Some points, each followed by its number:
73/-32/-44/31/9/42/-2/39/-95 0
52/-32/24/-13/-14/-69/38/4/-7 1
16/3/-72/51/33/96/-34/37/-93 2
62/-46/-26/25/-4/17/8/21/-68 3
-95/50/26/-27/5/-8/-26/-42/103 4
77/-68/12/3/0/-54/33/22/-28 5
-76/50/6/-14/12/11/-13/-26/64 6
-62/37/-11/-8/21/29/-38/-17/45 7
40/-18/40/-10/-13/-51/23/4/-1 8
-37/49/-65/18/23/64/-47/-8/-20 9
-31/21/-1/-17/1/12/0/-20/22 10
17/-10/-40/29/14/33/-11/15/-52 11
16/-12/-6/13/3/5/13/12/-18 12
49/-28/-28/20/-12/18/2/29/-50 13
New points follow, each followed by the numbers of its five nearest points above, looking only along the 2 directions in which the numbered points spread most, nearest first.
16/-9/9/-8/-7/-3/8/4/-13 12 8 10 13 1
4/0/-1/15/2/7/-15/13/-2 12 10 11 13 8
-18/5/2/-5/-13/-14/-10/-11/27 10 12 7 6 8
-36/21/-5/7/-4/23/-17/-2/-3 10 7 12 9 6
46/-21/5/4/-8/-19/16/20/-25 12 8 13 5 1
-72/53/-39/19/22/68/-60/-2/-3 9 7 10 6 11
9/4/-72/63/30/80/-46/18/-67 2 11 9 0 13
-49/48/-41/25/13/81/-52/5/-5 9 7 10 11 6
99/-66/-54/50/7/42/14/56/-127 0 3 13 11 2
-34/21/-59/32/25/74/-53/16/-54 9 2 11 12 13
31/-21/4/8/-1/-13/10/6/-21 12 13 8 1 3
7/2/-80/40/35/104/-49/23/-94 2 11 9 0 13
-38/10/8/-12/10/10/-11/-4/16 10 7 6 12 9
-36/28/-58/29/27/82/-47/16/-49 9 2 11 7 12
-68/65/-54/29/35/93/-50/-10/-6 9 7 10 6 11
22/-19/-4/-6/-3/3/14/6/-25 12 13 11 8 3
-39/9/-5/-11/-1/13/-21/-23/5 10 7 6 12 9
-98/62/80/-58/-24/-47/-3/-59/127 4 6 7 10 8
-25/35/1/-5/-4/16/-11/-13/21 10 7 6 12 9
14/-11/29/-15/-6/-30/5/3/20 8 12 1 10 5
13/-24/3/-3/-15/-21/13/7/-10 12 8 1 13 10
9/-21/23/-11/1/-30/28/-1/3 8 1 12 10 5
-65/39/-50/24/25/77/-48/4/-29 9 7 11 2 10
-36/45/-55/34/27/81/-47/9/-32 9 2 11 7 10
64/-26/-53/43/17/54/-13/38/-89 0 3 13 11 2
-89/62/42/-40/-1/-15/-4/-46/119 4 6 7 10 8
